arr =
[[2962, 6613, 6885, 6414, 3485, 3798, 7981, 8675, 7862, 7926, 5826, 5081, 7438, 6572, 8667, 7610],
 [8303, 5657, 6163, 8414, 4461, 3462, 8043, 4915, 7293, 3601, 5308, 8692, 3836, 6886, 7909, 7742],
 [6559, 6888, 7674, 7794, 4360, 6485, 7044, 5317, 9362, 5382, 6282, 8198, 2295, 7507, 8365, 6551],
 [9703, 3613, 9432, 9706, 9459, 3802, 5663, 7057, 6217, 7155, 4763, 7054, 8028, 7617, 6709, 5599],
 [4959, 7023, 7850, 4995, 4651, 9988, 6793, 5264, 3571, 6362, 5497, 5755, 4337, 6438, 7047, 4034],
 [6465, 4905, 7562, 6273, 8949, 7425, 6677, 5619, 2008, 7439, 3952, 3040, 9380, 6693, 4998, 4699],
 [7479, 2969, 6879, 7655, 8362, 4602, 5443, 6324, 1403, 6796, 3880, 4242, 9363, 6949, 3801, 5926],
 [7382, 6141, 5217, 8218, 8486, 3144, 9939, 4242, 7594, 5156, 4134, 3997, 8473, 7289, 6535, 8350],
 [8148, 3356, 4622, 9436, 8662, 3637, 5730, 3698, 5751, 4428, 4459, 4191, 5861, 8634, 2328, 8850],
 [9209, 4245, 4957, 8186, 5655, 4172, 6968, 3519, 3331, 2653, 4386, 7440, 4391, 6880, 4840, 7304],
 [8569, 4724, 9140, 9067, 8789, 3189, 7520, 7601, 7151, 7349, 4675, 6692, 8998, 7039, 8351, 5930]]
Rows and columns are counted from 1.
(1, 1) => 2962
(9, 1) => 8148
(5, 3) => 7850
(6, 5) => 8949
(9, 16) => 8850
(4, 8) => 7057
(4, 5) => 9459
(4, 7) => 5663
(7, 11) => 3880
(2, 16) => 7742
(5, 13) => 4337
(6, 8) => 5619
(4, 2) => 3613
(2, 1) => 8303
(11, 10) => 7349
(7, 14) => 6949
(4, 3) => 9432
(8, 8) => 4242
(4, 9) => 6217
(6, 16) => 4699
(10, 9) => 3331
(10, 4) => 8186
(3, 6) => 6485
(4, 6) => 3802
(8, 7) => 9939
(2, 12) => 8692
(5, 12) => 5755
(5, 14) => 6438
(11, 3) => 9140
(1, 13) => 7438
(2, 3) => 6163
(1, 14) => 6572
(9, 4) => 9436
(7, 13) => 9363
(3, 15) => 8365
(3, 8) => 5317
(11, 8) => 7601

data =
7 -14 -47 -12 15 -41
19 -16 -53 -5 25 -53
-2 -22 -46 -12 11 -45
37 -14 -61 2 26 -68
15 -12 -42 0 30 -49
6 -15 -35 -12 10 -33
-2 -19 -49 -20 -8 -47
19 -21 -41 0 24 -45
-4 -20 -40 -14 5 -37
24 -15 -53 -5 15 -53
17 -16 -46 -6 16 -50
23 -20 -47 -5 11 -50
22 -8 -49 -1 15 -60
17 -19 -45 -4 15 -49
26 -19 -48 -6 10 -52
Indices start at 1.
(1, 1) -> 7
(13, 2) -> -8
(2, 4) -> -5
(6, 6) -> -33
(7, 5) -> -8
(14, 4) -> -4
(2, 3) -> -53
(3, 2) -> -22
(6, 2) -> -15
(4, 4) -> 2
(5, 1) -> 15
(9, 1) -> -4
(11, 4) -> -6
(4, 6) -> -68
(9, 6) -> -37
(8, 4) -> 0
(6, 4) -> -12
(13, 3) -> -49
(10, 3) -> -53
(8, 6) -> -45
(11, 3) -> -46
(9, 2) -> -20
(8, 2) -> -21
(11, 1) -> 17
(12, 4) -> -5
(12, 5) -> 11
(5, 4) -> 0
(2, 5) -> 25
(7, 2) -> -19
(7, 4) -> -20
(15, 3) -> -48
(6, 3) -> -35
(11, 2) -> -16
(10, 4) -> -5
(10, 1) -> 24

A =
-385	-216	158	-87	514	-89	-225	-383
78	37	-46	103	-54	62	-37	88
-386	-296	119	-126	433	-215	-229	-457
-395	-226	140	-110	469	30	-253	-387
-519	-331	207	-127	559	13	-317	-428
-467	-369	245	-97	533	-8	-375	-382
-389	-369	151	-150	503	-30	-211	-320
-412	-252	179	-152	505	-19	-272	-252
92	8	47	105	17	66	5	-16
Indices start at 1.
(1, 1) = -385
(8, 6) = -19
(4, 6) = 30
(4, 2) = -226
(9, 4) = 105
(4, 5) = 469
(3, 8) = -457
(1, 6) = -89
(9, 2) = 8
(4, 7) = -253
(5, 6) = 13
(4, 3) = 140
(1, 2) = -216
(6, 4) = -97
(4, 4) = -110
(3, 3) = 119
(5, 2) = -331
(7, 4) = -150
(2, 3) = -46
(5, 1) = -519
(8, 1) = -412
(5, 5) = 559
(3, 2) = -296
(3, 6) = -215
(9, 8) = -16
(1, 5) = 514
(5, 4) = -127

M =
[[ 59 -57 -14 -33 -30  21  17 -43 -24  14  42]
 [ 21 -14 -24  -9   4  22  23 -23 -20  14  27]]
Rows and columns are counted from 1.
(1, 1) = 59
(1, 6) = 21
(2, 8) = -23
(1, 7) = 17
(2, 6) = 22
(2, 3) = -24
(2, 9) = -20
(2, 5) = 4
(1, 2) = -57

x =
33,-36,36,-1,8,-26,-10,15,-21,33,28,-3,15,-15
-20,-28,-9,1,-24,43,-18,20,-28,-3,45,-71,-36,11
-13,28,18,4,-14,-34,15,36,-18,7,-27,-45,-2,-18
-21,41,39,-6,-11,17,68,14,-39,34,-16,-67,-58,-1
-52,7,63,11,11,12,17,-15,51,-26,20,41,-24,-9
28,-32,-52,-33,17,8,3,4,62,45,26,-22,6,-32
-77,37,-1,-19,3,35,-4,-1,23,3,71,46,-17,-10
46,-24,-12,-39,-43,9,-1,60,41,41,-17,34,17,-12
-47,38,-5,-17,-18,-24,41,-36,-17,0,74,73,25,42
-41,-18,35,9,-73,63,7,46,-11,-47,49,-73,7,23
-1,-40,15,-55,-57,-4,-33,17,18,6,-3,30,-7,-1
10,-15,-48,-72,4,53,-16,25,22,16,-7,4,-8,-7
Rows and columns are counted from 1.
(1, 1) => 33
(9, 13) => 25
(12, 11) => -7
(8, 2) => -24
(6, 6) => 8
(10, 4) => 9
(6, 12) => -22
(6, 3) => -52
(5, 9) => 51
(5, 10) => -26
(4, 4) => -6
(11, 11) => -3
(7, 3) => -1
(4, 2) => 41
(5, 12) => 41
(1, 7) => -10
(5, 3) => 63
(2, 14) => 11
(7, 2) => 37
(6, 9) => 62
(12, 4) => -72
(5, 14) => -9
(9, 12) => 73
(9, 10) => 0
(8, 1) => 46
(9, 2) => 38
(1, 8) => 15
(1, 3) => 36
(2, 10) => -3
(3, 8) => 36
(11, 9) => 18
(12, 5) => 4
(1, 4) => -1
(12, 3) => -48
(8, 10) => 41
(10, 11) => 49
